In the data rows, 50 means zero.
Here are some points:
85 56 93 86 57 99 50 90 42 37 45 53 57 22 63 45 73 46 50 53 49 42 15 52 99
45 28 37 43 75 50 57 37 73 69 47 36 49 38 25 31 48 54 46 33 41 85 89 52 14
61 26  0 63 74 15 56 14 64 71 54 23 46 52 16  0 30 59 50 40 59 99 99 52  3
74 73 82 80 60 79 74 99 38 46 53 54 63 22 50 59 64 52 47 56 56 27  2 68 96
57 58 99 63 39 60 42 82 29 42 54 77 52 90 43 78 53 32 54 49  9 26 51 46 81
52 33 30 29 72 27 39  7 81 78 47 29 52 42  7 14 28 50 58 53 56 99 98 48 29
58 43 45 66 41 26 54 53 41 38 62 67 44 63 76 48 56 30 35 53 42 36 27 46 63
14 42 32 36 59 12 42 33 46 64 47 52 33 33 52 60 55 53 52 42 72 62 84 70 17
46 37 45 58 59 45 69 59 54 45 48 42 36 46 20 30 46 25 69 61 28 68 71 58 59
75 33 85 59 20 71 49 91 53 34 81 78 66 78 69 72 74 50 36 57 31 23 18 38 93
95 45 63 58 38 49 63 53 55  7 58 68 44 69 60 17 69 48 38 74 19 41 34 28 75
91 59 47 48 41 19 71 65 71 18 54 66 51 30 69 42 50 31 46 70 38 24 41 48 69
41 50 35 38 56 35 28 56 52 71 37 67 43 59 52 46 41 40 51 45 54 43 69 61 36
33 36  0 48 52 39 56 33 79 94 41 35 42 44  3 52 30 54 68 34 35 85 95 52  0
51 55 70 57 45 84 50 73 17 58 42 60 50 24 61 66 37 68 61 50 62 36 14 49 64
19 64 41 14 58 65 61 42 56 52 51 64 54 67 79 84 66 63 50 43 51 18 57 46 31
69 42 99 64 37 63 48 63 54 36 39 73 58 84 70 52 66 60 36 55 24 45 36  0 83
Here are 24 more points, each followed by its number:
21 60 81 20 46 46 43 70 52 44 33 55 39 62 82 85 69 39 43 42 48 25 42 57 59 0
55 54 39 50 65 40 49 46 72 77 29 36 47 38 25 20 29 41 41 64 76 98 75 54 35 1
81 68 76 55 49 75 72 88 29 44 55 50 60 32 51 64 58 56 50 57 62 39 20 69 99 2
29 67 68 20 57 52 27 60 33 16 36 65 45 63 79 85 96 47 49 52 56 49 52 37 60 3
45 26 66 52 34 45 56 73 52 27 55 70 72 61 99 31 78 47 32 37 48 17 16 33 60 4
56 47 56 17 28 53 45 60 48 31 46 48 57 27 29 42 59 55 47 40 47 44 41 58 59 5
32 43 47 29 49 45 48 38 55 44 43 51 50 28 66 58 29 37 46 38 57 55 48 62 48 6
75 53 82 69 47 40 53 61 61 41 50 64 45 55 73 35 66 39 37 59 59 55 47 41 70 7
71 56 54 55 20 62 44 60 39 57 51 49 35 67 51 49 67 65 52 50 50 39 40 44 65 8
70 50 82 26 20 54 39 45 42 12 54 75 71 96 47 48 53 67 55 73 41 42 31 14 88 9
50 38 50 37 56 44 45 47 43 50 53 71 56 56 53 79 55 63 56 38 51 48 62 52 60 10
67 65 92 77 60 73 56 81 15 15 54 59 63 37 60 56 42 53 38 41 42 26  0 58 99 11
70 62 99 69 58 64 59 89 26 11 48 68 56 60 92 52 78 53 55 61 37 22  7 42 99 12
 8 54 24 48 43 61 64 58 51 92 43 39 44 40 68 78 52 46 53 31 60 42 60 81 34 13
57 39 49 55 54 53 66 41 79 75 39 48 44 41 29 53 28 35 67 48 36 82 80 39 40 14
71 41 69 42 30 30 49 44 29 16 44 68 60 85 73 22 78 45 33 53 46 39 27 32 57 15
57 66 43 37 46 45 36 49 42 30 53 60 62 54 66 65 65 45 29 54 68 33 24 50 69 16
60 44 34 53 62 37 68 30 76 88 31 21 46 26 20 18 27 57 69 64 59 99 93 48 17 17
53 40 59  5 17 49 43 47 52 48 60 52 61 65 56 26 37 56 42 58 62 26 34 55 46 18
61 49 40 49 54 44 72 55 74 92 41 32 51  0 17 60 29 45 64 50 64 82 77 70 22 19
65 42 30 70 39 19 44 48 83 63 56 25 52 44 24 34 35 58 60 56 65 65 54 65 34 20
 5 69 15 44 51 41 19 21 36 80 66 43 45 74 42 68 72 67 58 36 76 45 74 34 11 21
40 41 64 34 61 36 42 31 58 36 57 59 41 54 66 40 44 47 45 42 66 60 48 29 40 22
71 49 47 39 12 56 48 86 58 55 58 72 51 41 47 80 59 45 47 46 40 30 30 47 83 23
Which two of these numbered points are nearest to each point below, looking only along the 7 directions in which the first points spread most? Their numbers follow each, nearest first.
25 53 55 23 52 53 39 43 41 46 44 55 49 62 61 67 63 62 54 45 54 37 42 44 40 > 10 18
 7 42 16 35 44 47 30 25 28 66 46 49 38 66 58 60 48 66 60 15 52 40 63 52  0 > 21 13
70 54 74 32 38 44 63 56 38  4 49 70 71 49 54 43 46 38 57 70 39 28 39 36 84 > 7 16
35 55 53 41 34 50 46 63 44 23 56 84 27 76 99 70 73 30 28 38 51  6 25 48 63 > 4 16
15 37 37 50 49 49 51 50 61 33 51 38 43 46 53 97 49 35 56 34 37 56 58 48 44 > 10 6
38 40 19 66 53 29 42 37 60 79 68 42 34 50 41 34 53 55 42 42 51 53 72 72 21 > 20 6
61 65 63 37 43 43 35 52 43 40 62 58 51 40 66 62 52 44 60 40 57 26 15 60 61 > 16 5
31 50  3 31 45 30 32 22 41 75 51 33 30 68 58 41 45 46 48 28 52 37 67 70  3 > 21 6
 0 48 32 30 59 30 52 23 36 60 59 64 45 62 80 70 66 61 43 32 50 16 55 66  0 > 21 13
45 56 84 28 36 54 55 67 45  4 46 70 49 86 58 59 53 36 52 63 13 22 38 30 81 > 9 3
21 52 46 47 69 45 31 34 44 56 35 20 48 31 22 30 37 68 76 58 69 99 73 58 25 > 1 17
79 58 76 83 44 73 73 78 16 29 61 59 61 53 70 50 55 60 58 63 55 39 24 36 91 > 11 2
29 67 46 30 65 50 33 26 39 49 47 53 49 73 58 55 65 36 41 55 41 30 46 55 49 > 10 18
52 63 55 25 42 59 50 59 30 35 40 60 49 55 75 59 63 69 35 55 70  6 30 72 54 > 16 0
58 40 82 46 41 51 59 67 48  6 57 82 68 81 38 79 56 42 34 51  0 28 46 22 82 > 9 23
69 51 63 87 67 68 52 48  7 23 37 50 55 40 85 50 59 73 45 49 67 47 11 58 83 > 11 2
16 33 14 39 79 18 25  4 79 86 46 15 45 61  0 10 41 44 76 44 41 99 99 48  8 > 17 1
33 63 23 25 50 56 51 63 51 52 43 43 58 29 49 78 58 53 43 42 67 40 57 65 34 > 13 6
21 70 32 55 50 52 39 60 32 70 53 26 52 59 38 60 42 61 50 45 80 70 61 52  9 > 13 21
60 60 36 32 30 57 52 61 63 56 46 58 55 44 40 45 54 36 47 59 50 48 53 54 62 > 5 10
77 68 70 54 54 60 70 88 47 21 60 59 44 14 74 66 79 51 40 70 52 25 21 65 76 > 2 11
52 31 36  6 16 43 57 45 57 25 63 66 49 39 68 61 71 45 32 51 49 29 42 61 15 > 18 16
